One turning vector, and how many steps it has turned:
The counts run from 0 to 266.
[104 151 143 142 140 181 103 140 125 120 136 134 102 136 130  90  90 105
 133 129 117 185  96 124 171  86 140 116 132 134 149  71 107 110 165  57
  85 148 134  93 123 123 109 119 138 131 127 104 135 130 163  87 112 140
 147  79 135 142 133 103 147 112  86 104 120 138 134 156] | 165
[162 124 104 150 118  87 140 115  59 129 111 169 125 119 182 139 116 161
  89 100 186 173 126 118 142  75 153 133 125 173  96 115 166 112 131 113
 154 125 149 162 121 125 124 113 155  87  92  81 164  95 137 125 134 125
 144 145 169 118 159 124  91 116 106  56 137 113 168 138] | 172
[125  90 120 152 138 144 107  95 120 126  86 148  87 113 113 137 145 101
 121 133 141 145 166 117 150  94 147 158 138 125 160  82 166 127 146 118
 140 176 157 195 115 123  54 137 167 106 131 122 153 140  94 175 112 155
 165 139 147 133 120 155 121 133 145  87 113 181 142 169] | 116
[ 93 167 137 137  86 113  92 114 134 146 124 172 108 136 134 118 124 134
 121 166 135 125 106 150 148 106 147  84 180 144 179 113 135 116 123 136
 156 144 128 189 171 122 114  87 121  95 163 109 160 151 143 118  96 136
 168 106 136  88 116 130  80 151 157  83 195 110 121 144] | 247
[108 190 138 132  93  98  90 125 111 160 126 144 121 127 125  94 118 113
  82 181 147 131 101 165 147  97 147  83 157 115 178 117 142 126  98  81
 140 137 148 167 170 143 112 119 137 120 151 121 155 118 154 127 133 104
 174 102 127  82 137 130 111 129 127  54 183  84 129 110] | 1
[118 124 145 153 143 145 119 110  81  98 134 103 130 136 149  91 138 114
 174 146 106 180  77 159 158  76 145 115 150 144 109  98 163 129 159 108
  85 100 187 120 124 111 113 105 158 117 123 125 171 148 137 105 114 115
 132  96  99 125 164 133 124 107 104 125 147  79 137  96] | 92
[104 165 152 154 108  95  95 137  88 132 116 141  80 122 121  98  93 133
 113 159 147 148 115 152 155 117 158 134 164 106 204 111 121 166  92  97
 115 147 138 162 153 145  81 136 156 117 177 109 154  92 124 104  82 156
 196 152  90 115  91 120 158 123 155  93 137 117 117 127] | 217
[104 170  94 112 135 124 123 121 142 121 146 100 172 117 178  73 130 123
 178 184 108 196 137 117 156  57 131 134 105 186 144 102 106 136 138 124
 140 116 173  85 164 120 159 130 107 137 149 134 138 125 160 104 147 113
 119 121 153  88 158 146 100 134  82 115 111 150 120  97] | 194
[114 179 143 153 141 143  98 137 146 114 133 114 112 112  93 127 129 106
  77 153 163 170 128 198 116 131 128 108 146 120 186 102 103 119 113  99
 103 126 150 168 133 137 123 128 109 152 186 142 114 147 117  83  78 122
 165 112  95 140  84 105 168 126  79  93 138  99 142 171] | 5
[120 193 115 125 113 126 119 120 128 146 111 156 108 104 102 139 135 148
 118 155 163 150 172 151  93 130 159 105 114 161 194 124 135 139 130 134
 142 128  64 170 165 157 165 122 133 123 185 106 132 128 102  90  88 126
 148 140  91 123 121 118 127  88 102 105 162 118 111 149] | 230
[115 158 125 156 157 121 141 109 118 104 109 174 104 114 160 217 136 165
  83 147 169 134 135 132 138 127 168 113 133 148 105 105 145 129 147 147
 128 128 115 170 144 169 138  85 102 109 112 107 124 125  90  72 115 130
 152 134 134 117 134 101  95 143 101  50  96 129 132 146] | 242
[ 89 144 107  88 158  99 124 118 144 153 155 147 125 135 138 100 138 126
 188 146  70 154 116 132 139  70 116 114 128 192 156  62 121 140 125 149
 163 124 163 163 164 174 106 112 110 126 126 123 163 173 138 126 128 152
 139 115  99  99 148 108  87 151 103 119 129 139  99 156] | 33
[127 139 113 126 110  96 135  72 114 162 117 147 120 130 114 120 137 140
 132 120 138 161 129 190 133 110 144 143 142 168 121 101 180 122 125 161
 123 124 118 217 132 131 106 125 161  92 111  95 182 155  88 135 115 141
 129 123 106 124 164 169 102 116 106  89 171  96 118 150] | 87
[ 96 137 131 169 129 131 118 160 134 108  63 152  79 109 119 195 138 134
 107 135 169 162 150 127 138 147 117 147 157 115 152  93 143 150 140 157
 121 110 160 171 141 148  84  82 117 107 147 111 147 126 100  93  86 154
 156 169 126 127  98  85 118 150 127  57 133 141 137 156] | 26
[116  86  90 120 134  91 156 163 121  89  97 126  88 106 160 172 150 119
 157  98 115 156 154 112 128 122 115 121 109 213 127 113 129 171 154 132
 150  97 151 153 158 176 122 141 131 119 116  80 166 129 101 116 121 133
 134 175 135  92 154  98 121 123 104  83 149 119 152 142] | 28
[133  54 108 129 131 106 139 102 114 131 121 134 103 128 134 139 126 120
 116 103 141 174 126 133 163  96 138 184 134 166 136  68 156 134 135 152
 152 173 175 183 105 129  60 134 174  95  99 106 166 164 111 159 115 139
 142 157 138 116 133 152 122 121 118 118  96 149 132 167] | 117
[122 203 108 124 138  96 136 103 136 160 113 161 134 116 113 128 107 174
 139 152 126 163 155 158 114 122 146 123 105 175 199 109 119 115 134 148
 127 116  61 161 185 155 145  88 119 126 132 133 149 139  89  58  93 134
 141 146  83 150 135  99 131 119 109 124 138 121  87 140] | 229
[120 155 117 127 114 124  86  95  99 145 143 147 146 116 122  69 136 140
 110 138 165 178 131 146 137  81 153 110 147 161 163  93 118  86 116  92
 171 168 152 175 131 100  92 141 141  94 152  93 153 133 170 139 127 137
 137  82 118 121 120 150  90 108 127 122 161 136 163 163] | 176
[115 141 166 167 161 177 111 105 116 131 116 111  95  95  85 110 113  77
 183 130  99 151 143 137 115  87 105 120 140 115 173  76 151 135 177  94
  64 114 153 113 122 121 145  94 147 142 120 123 137 161 135 134  98 120
 133  97  86 174 123  81 130 124 115  86 169 122 123 115] | 94
[141 156 144 135 195 157 115  69 142 111  78 129  86 121  99 175 145 106
 123 138  96 117 159 147 125 127 127 123 125 102 186  88 150 127 140 122
 119 163 141 176 133 111 121 144 103 136 125  88  91 174 121 123 106 104
 167  96 121 123 126 122 102 111 132  93  87 190  94 164] | 65
[100 139 125 116 147 164  91 147 131  87  83 110 101  89 135 143 135 129
 158 155 162 181 137 115  90 117 129 127 137 138 147 107 148 158 152 147
  99  69 118 104 149 152 172 124 101 176 194 124 142  97 102 117 128 109
 122 163 122 112 122 123 124 117 125  44 173 113 111 101] | 39
[ 98 143 104 144 104 103 123 137  72  96 127 134 126 129 150 153 164 163
 114 141 152 178  90 168 138 124 196 104 133 174 124 149 120 154 116 144
 146 123 133 161 152 139 121 131 116 117 167  92 173 123 101  64 127 110
 154 124  93  98 171 128 136  93  86 143 140  66 127 115] | 232
[122 135 136 164 114 186 140 122 130 108 105 100  87 109 114 152 111 108
  91 133 143 162 152 131 153 123 159 165  86 147 176  98 148 147 150  92
  84 163 155 107  99 161 168 121 153 149 123 106 112 144  98 107 107 114
 135 122  99 149  99 140 163 114  55 109  83  98 152 158] | 149
[128 144  98 132 116 102 163 114  88 155 151 159 153 116 176  99 113 137
 118 151 144 164 121 113 177  60 135 111 104 206 139  92 149 115 151  98
 154 119 130 142 141 159 107  88 169 101  82 111 171  85 140 110 159 143
 118 152 160  98 176 132 113 105  99  84 137  99 139 131] | 173
[111 157 131 130  93  77 124 108 107 151 153 130 153 137 136  64 117  99
 131 138 119 162  94 173 141 106 140  94 161 166 206 113 130 143  94 107
 129 125 160 167 158 136 114 137 136 136 136  91 149 136 158 112  94 121
 178 131 115  98 150 159 118 119 113 101 172  67 122  92] | 2
[ 97 150  67 114 107 146 129 103 134 125 124 126 120 106 151 143 174 174
  94 193 194 168 145 103 141  88 147 120  89 158 136 104  99 122 124 127
 184 172 184 159 132 143 127 111 111 113 150 151 122 122 110  93 149 129
 110 121 148 106 102 131 110 136  75  94  83 134 141 151] | 191
[125 107 162 168 154 119  82 124 134 108 121 134 100 107 134 118  83  89
  89 102 173 159 110 163 130 113 135 150 159 152 157  85 167 110 127  98
  89 151 148 133 108 103 100 104 135 125  91  93 131 122 153 111  43 155
 153 139 139 157 115 119 121 142 122  85 115 112 143 161] | 167
[146 130 132 124 145 121 125 128  81  95 106 108  85 107 152 152 126 129
  44 134 182 161 119 154 134 124 155 121 111 121 152 122 151 171  82 108
 127 129 195 163 135 158 136 138 100 120 113 107  97 116 123 110  98  98
 167 133 122  79 103 123 129  90  89  91  81  79 129 123] | 222
[118 110 101 143 125 159 121 114  84 116 108 119  78 121 142 143 141 139
  88 145 140 185 106 104 185  87 164 145 133  98  92 120 137 149 154  89
 114 162 158 125 110 152  86 148 176 146 149 132 164 116 107 123 176 111
 152 129 153 127 133 140 178 113 123  83  97 116 128 125] | 131
[115 185 102 106 168 114 129 107 127 123 106 124 148 114 119 116 130 123
 216 150  79 171 141 148 109  99 145 113 144 139 178 121 125 108 142 161
 122 112  79 133 169 127 137 157 134 157 171 142 167 162 120 103 138 108
 135 142  86 145 157 150 135  95 132 119 123 178  59 127] | 54
[ 75 154 121 150 107 127 147 135  84 109 136 149 126 124 164 157 121 166
 120 147 123 156  99 141 151 105 190  99 141 178 153 117 141 196 131 123
 108 112 138 136 151 175 138 102 131 121 153 117 148 121  97  51 123 117
 145 138  94  93 143 109 155  96  93 139 137  47 111  92] | 233
[112 139 112 158 120  96 141 132  92 149 103 158 120  83 128 146 108 117
 111 154 162 149 176 104 183 111 120 132 161 116 183 101 134 108 149  86
 142 159 160 169 145 121  68  90 169 117 137 145 141 126 126 113  94 160
 160 179 141 149 101 119 130 133 111  90 103 168 137 122] | 187
[ 97 129  72 114 128 150 142 166 120 113 103 146  66 125 157 175 181 166
 158 131 121 158 155  76 134 103 102 102  88 192 119 105 111 159 156 131
 164  93 148 146 151 191 106 130 111 133 136  97 152 140 111 116 148 137
 145 131 137  98 143  93 138 130  96  76 131 141 127 147] | 29
[129 160 109 102 147  93 120 107 196 137 126 115 129 117 117 106 101 116
 102 151 148 149 154 152 108 115 101 139  84 164 206  74 157 137  96 147
 143 137 128 163 148 176 146 140 113 132 117 119  88 130 118 132  93 120
 135 154 131  88  92 130 107 145  92  86  90 125  87 158] | 209
[130 135 131 139 128  75  74 122 156 103  90 129 137  92 142  86 104  86
 149 148 169 190 116 159 134 102 153 155 185 131 198 105 150 101 106 144
 128 143 164 122 151  88 124 133 127 131 179 118 135 136 154  99  83 144
 160 157 143 128 122 143  94 136 137 100 108 170 115 101] | 197
[137 148 104 156 128  68 118 146 150  99 109 144 156 120 140 116 103 110
 174 139 128 188 127 156 143 134 139 180 157 187 191 100 142 112 132 150
 111 142 152 114 142 112 125 129 161 138 163 129 145 132 135  81  68 151
 150 204 131 140 119 136 136 133 117 110  93 152 109 115] | 198
[102 174 113 100 152 138 101 103 106  99 142  82 149 128 114  92 163 123
 189 171 105 181  88 158 137  96 112  89 168 134 126  85 104 100 130 124
 153 119 193 139 165 120 132 144 104 158 183 155 158 146 155 106 163 103
 154  86 112 106 150 127 120 123 124  93 144 134 108  96] | 266
[143 158  77 124 121  89 143 118 121 133 115 140 125 131 103 133 179 147
 127 129 157 144 158 166 123 116 132 108 126 172 159 102 108  99 135 130
 161 151 152 231 159 118 112 160 120 100 161  80 142 153 126  85  97 157
 171 121 109 101 143 134  89 110 104  91 159 124 134 166] | 15
[119 123 138 139 114 152  97 156 109 112 147 121 132 128 148  70  92  90
 164 116  94 190  95 119 163  70 125 133 116 190 159  97 119 127 160  76
  93 132 139  61 127 129 139 139 149 147 134  62 142 133 166 104 114 114
 141  94 109 120 149 125 134 104  69 107 108 100 130 117] | 164
[102 119 143 168 139 136  70 135 116  52 115 105 123 103 154 150 150 100
 114 121 184 172  86 174 124 131 139 124 171 140 134 105 141 127 129 155
 105  96 188 163 130 132 147 129  97 141 165 118 141 149 108 121 103  92
 150 108 122 109 138 128 108 149  97  76 149  82 143 138] | 252
